One turn sends every row of this set to another row. A few are shown first. Where does it send the rows asked after them?
dumeb: [ -4  -3  20  -8  10 -14 -11  11   1  -6  -1  -3  -8 -21]
Ziz: [-12  19  12   8  -5 -17   1   2  12   0  28 -23  -7 -11]
kita: [-13  17  13  -8 -11  -2 -11 -15   4 -22  10  -1  10  -9]
gudul: [ -4  11  12   6   4 -12   4   8  13  -4  23 -28 -18  -9]
vul: [-12   6  10  -6 -25  18 -10   9  24   1  12 -20   5  -3]
zozo: [  5  17  22  -6  -8  -8 -10   1   4   8   1  -5  18  -9]
Lak: [ -3  22  14   9  -6 -10   4   4  15   2  25 -27  -5  -5]
Nagu: [  5  31  21  -8 -14   3   6   1   9 -24   4  -4   7  -4]
Kivef: [  3  17  13   8  -1  -7   2   5  17   1  23 -30  -7  -3]
Kiro: [ -4  10   9   3   3  15  -3  16  18  -8   9  23   3 -11]
Sapus: [ -5  11  16  -5 -12 -13 -14   7   8 -37  24   3   1  -7]
folaf: [-26  -6   7  -5 -17   8 -10  15  19 -11  14 -12 -14 -15]
berok: [-10  11  13   8  -2 -17   1   7  13  -5  28 -24 -13 -11]
lub: [ -9  -6  10  -8 -15  14  -8  25  25 -16  13 -19 -16 -10]
zor: [-28  10  13  -4 -28   4  -2  17  17  -6  14 -10  -9 -18]
nomer: [ -8   5   7   3   4  13  -9  12  18  -6  16  23   6 -10]
mesus: [ -5  17  18 -10  -5  -3   6   8   3 -35   4   2 -12 -16]
rotuk: [ -3  10  24  -7  -8 -25  -9  20   0  -6  11   5  -5 -21]
Bere: [ -5  11   9   2   1  13  -4  15  17  -5  14  25   5 -13]
rosi: [ 20  14  25  -8  -1  -4  -5  16   9   1  -1 -11   6  -4]
surip: [ -2   9  21  -3 -14 -20 -20   9   3   0  18  -2  15  -9]
voz: [ -4   4  11 -10   7   7  -9 -12   6 -30   0  -7  -3  -7]
Vuka: [ 14  11  16  -9  -7   2 -13   4  16 -35  14  -9   6   5]
lav: [ 14  -7  19  -7   8  -8 -18  15   8  -7   3 -13  -3  -8]
Dif: [ -7   5  12  -8 -16  21   0  16  24  -5   4 -21  -9  -6]
bavaz: [  0  10  12   8   5  -5   4   3  16  -1  20 -30 -14  -5]
lise: [-2  9  8  5 -1 12 -6 18 21 -7 17 24  7 -7]
Fizi: [-15  13  11  -3 -34   7  -8  19  24  -5  20 -12   3  -6]
tava: [ -3   5   8   6   3  12  -7  18  20 -10  17  23   4  -9]
vab: [-5  7  6  6  3 16 -9 13 19 -5 14 23  8 -8]

lise goes to Bere
rotuk goes to dumeb
Nagu goes to kita
And these:
Dif goes to vul
berok goes to gudul

One turn sends every row of this set to another row. A few are shown first. Where does it send the rows asked after them?
Rufu: [-10  -2  16   4  14  -2   1  -6 -15  12   3 -13  -9  -7  12   6]
fime: [-16  26   1   8   4   6   1  -3   9   5   0  17 -10 -13 -11   2]
robel: [ -6  -5  -4  -8 -28   1   3  15  -5  14   7   7 -12   1   1  -4]
Tus: [  5   1 -12  -4 -30   0   2  15   1   3   4   3 -14   5  -6   0]
puvu: [ -2 -17  -2 -11 -22  -6  -1  15  -4  10   6   5  -9   9  -1  -5]
Lorer: [  8   1  -3  -7  21 -11  10   3  12   9   2 -12  13 -11  -3  -4]
Kebo: [ -7  21 -15   0   6 -18  -4  12   4  -1  15   9  10  12  -4  -9]
Suvos: [ 10   2  -5  -2  21 -13   7   2  12  12   3  -4  15 -14  -6   3]
neze: [-12  24  -3   4   4   7   1  -2  11  -1   6  23  -4  -1 -19  -2]
Femi: [  6 -10   1  -2   1 -20 -18  14  11  12  -5   0   2  17   2   4]
gopu: [ -2  -9  -4  -3 -31   6   1  12  -3   9   7  -6 -12   2  -5  -3]
Der: [  1  -5   8   3   9  -5   4  -4 -14   4   4 -24  -8  -4  11   7]
pil: [-13  24  -2  13  -4  10  -4  -7  11   0   2   8 -14  -6 -16   1]
zenu: [ -9  -2  12   9  12   1   2 -10 -13   6   5 -22  -9  -8   6   3]
sog: [  5  -8   0  -8  -1 -15 -16  15  16   8 -11  -1  -1  16   1   0]
Lil: [ -8  30  -2  12   7   3  -2  -8   8  -8  -2   5 -12  -7 -12   5]
toros: [ -5  -5  14   2  24  -3   4 -11  -8  11   5  -9  -2  -7   5   4]
zur: [-11  26 -14  -3   8 -13  -3   8   6  -4  10   4   8  15  -2 -14]

gopu goes to zenu
Suvos goes to Kebo
And these:
Rufu goes to fime
Lorer goes to zur
Tus goes to Der
toros goes to neze

One turn sends every row of this set to another row. A few are shown first. Where does it send the rows asked after them?
kodug: [ -6   4   3 -10  -5   4  13  17   7  18   6  -5  -9   6  24   4  12 -18
  13   3]
Tuv: [  9 -11  -1  -4  -2  12  -2 -17  -9   4   4  -7 -12   1   3 -15  -8   7
 -24   2]
Kire: [  5 -17 -13 -18   4   9   1  -4  -6  -8   4   0  -8  -2   1  -9 -16   9
 -11  -4]
Zimu: [ -9  13  -6  -6  -1   2   5   1   1  19  -2 -23  -8  23  23   6  -3 -18
   7   0]
didi: [-10   9  -6  18  -5  25  18  -5  -7  16  26  -5 -12   3   7 -12 -11 -15
   0   1]
Gil: [-18   2 -15  -9  -6  -4  17 -13   3  -3  19  -3  -6  10  -9  -9   5 -14
   1 -16]
Meso: [-21  23 -20   3  -9  11   5   5   4  20  19 -24  11   6  10 -22  -5   3
   2   2]
tokil: [-20   3 -31   1  -7  -9   1   2  13  26   5  -2   5  11  21 -15 -14   5
   6  -8]
Releg: [ 12 -11  -7  -6  -5  14  -8  -4 -10   5  13  -9  -5 -11   0 -21 -11   1
 -20  -3]
kero: [ 11 -25  -4   6   4  12  -3  -2   3  23  16 -10   4  -1  -1 -13  -1   8
 -14  -7]
som: [ 10 -21 -15  -8  -1  12  -2  -7  -7  -1   3  -3  -4  -4   1 -12 -11  11
 -16  -5]
futoz: [-13  -5  -3  16  -3   5  14 -15   4  -3   7   4  -1  15  14   1 -21 -14
   2  -7]
Kunif: [  5  -5   0 -12   2  12   4 -12 -10   3   6  -3 -20   2   2 -18 -11   7
 -24   5]
luru: [-11  25 -12  -5  -5  20  10  19   3  23   8 -17   8   5  22 -19   1  -1
   3   6]
bidek: [ -6  16  -6  -9  -8  15  21  23   5  21   3  -6   9   8  25 -16  14  -6
   1   8]
mozir: [-20  12 -18   3  -4  -8   5 -10   0  17   3 -26  -3  25  14  -5  -5 -14
  -3  -5]
nepuf: [ -9   9  -2  -9  -5  10  24  23   7  17   0  -1   2   4  27 -11  17  -8
   4   3]
rofiz: [ -7   4   2  -9 -11  -7   4  16  18  17  -2   7   8   9  32  -7  -4  -7
   8   1]
Zopaf: [ 11 -24  -3   6   5   9   3  -7   1  17   6 -11   7   7   1 -13   1   5
 -22  -9]
lat: [  8  -6  -6 -14  -2   8  -4   3 -11   1  14  -3  -8 -12   2 -26 -15  -2
 -21  -6]
voka: [-16   2 -14  -4 -12 -13   9  -8   9  12  21  15  -6   0   0 -25  -3 -10
  -3 -17]
zemul: [ 10 -18   6   7   3  12  -3  -8   4  13  15 -15   9   3  -1 -13  -1   6
 -19  -5]
Gaba: [-11   5 -15  -6  -5  -7   0  12  15  23  -6   3   8  10  35 -11 -14   0
   6  -5]
Rifu: [-20  13 -11  -6  -8   8  21 -13   7   8  25   6  -5   3  -6 -25   8   3
  -3  -4]
Kodav: [ -9  -4 -21  15  -7  14  19   7  -1   9  13  15  11  -3  16 -24 -18  -9
  -3 -14]
zeg: [ -9   7   9  -8  -6  -5  11  17  16  13   0   6   3   4  32  -7   6 -11
   7   2]
penu: [ -4   7  -2 -10  -7   5  10  11   4  21   4 -13 -10  16  22   8   8 -21
  12   4]

bidek goes to rofiz
zeg goes to kodug
Gil goes to Rifu
And these:
lat goes to Kire
Zopaf goes to zemul
Kodav goes to futoz
som goes to Tuv
Gaba goes to Zimu
tokil goes to mozir

